[[ 46  31  29  -5 -22]
 [-22  19 -25  -4  90]]
=>
[[-22  19 -25  -4  90]]

[[-26  27  10 -13 -55  27]
 [-16  38   3  -4 -43  38]
 [-36   9  -9  -1 -26   9]
 [ 60  73 -46  54  66  73]
 [  1   0   1   0   0   0]]
=>
[[-16  38   3  -4 -43  38]
 [ 60  73 -46  54  66  73]]

[[ 66  33  52 -29  27  19]
 [-27  65  65 -27 -13  12]
 [-32 -65 -39  32  24 -43]
 [-19  65  67 -28 -10  15]
 [ 71  29  48 -29  29  18]
 [-16 -70 -38  38  29 -36]
 [ 13  61  71 -29   3  21]
 [ 90 -14 -12 -24  35  -3]
 [-56 -52 -37  21  12 -49]]
=>
[[-27  65  65 -27 -13  12]
 [-19  65  67 -28 -10  15]
 [-16 -70 -38  38  29 -36]
 [ 90 -14 -12 -24  35  -3]]

[[ 22   5 -26]
 [-41 -18  38]
 [ 27 -36 -38]
 [-11 -10  18]
 [-39  45 -40]
 [ 44  -9  33]
 [ 40 -18  88]
 [  6  31 -38]]
=>
[[-41 -18  38]
 [-11 -10  18]
 [ 44  -9  33]
 [  6  31 -38]]

[[-51  -1  20 -71  76  35]
 [ 91  36 -36  78  19  68]
 [-80  95 -91 -54  61  75]]
=>
[[ 91  36 -36  78  19  68]]

[[  2  16   3   1   4]
 [-16 -34  77 -10 -24]
 [-28  72 -23 -31 -23]
 [ 72  -1 -61  65  85]
 [-31  81 -28 -35 -25]
 [ 26   3 -11  24  31]
 [ 63 -74  27  65  64]
 [-14   8  31 -13 -16]
 [ 63 -12 -40  59  73]
 [ 10 -52  67  15   3]
 [  2 -41  64   7  -4]
 [ 12  46 -41   6  20]]
=>
[[-16 -34  77 -10 -24]
 [ 72  -1 -61  65  85]
 [ 26   3 -11  24  31]
 [-14   8  31 -13 -16]
 [ 10 -52  67  15   3]
 [ 12  46 -41   6  20]]

[[ 28  41   2 -32  19 -50  48]
 [ 32   8 -35 -99 -15 -23  12]]
=>
[[ 32   8 -35 -99 -15 -23  12]]
---
[[-24  22 -23]
 [ 83 -78  76]
 [-23 -16  25]]
=>
[[ 83 -78  76]
 [-23 -16  25]]

[[ 48  58  42]
 [ 48  57  43]
 [ 38  58  51]
 [-23  81  20]]
=>
[[48 57 43]
 [38 58 51]]

[[ 13  72  30  91]
 [  0  -1   0   0]
 [-93 -54  17  19]
 [-85 -51  -2  28]
 [-30  -7  55 -22]]
=>
[[  0  -1   0]
 [-93 -54  17]]

[[ -9  -9 -86  29  81]
 [ 15 -95 -21  39 -27]
 [-11  66   7  -3   0]
 [ -4  15  61 -20   2]]
=>
[[ 15 -95 -21]
 [-11  66   7]]

[[ 14 -14  44  77]
 [-91 -16  19  82]
 [-19   8  70  84]]
=>
[[-91 -16  19]
 [-19   8  70]]

[[-28 -57 -24]
 [ 27  33  99]
 [  4  32 -77]
 [-28 -55 -32]]
=>
[[ 27  33  99]
 [  4  32 -77]]

[[-1 76 42 -2 85]
 [ 4 38 31  2 48]
 [-8 32 19  6 42]]
=>
[[ 4 38 31]
 [-8 32 19]]

[[-51  37  60  20]
 [ 68  -1 -33  57]
 [-17 -33 -11  12]
 [-52  23  79 -55]]
=>
[[ 68  -1 -33]
 [-17 -33 -11]]
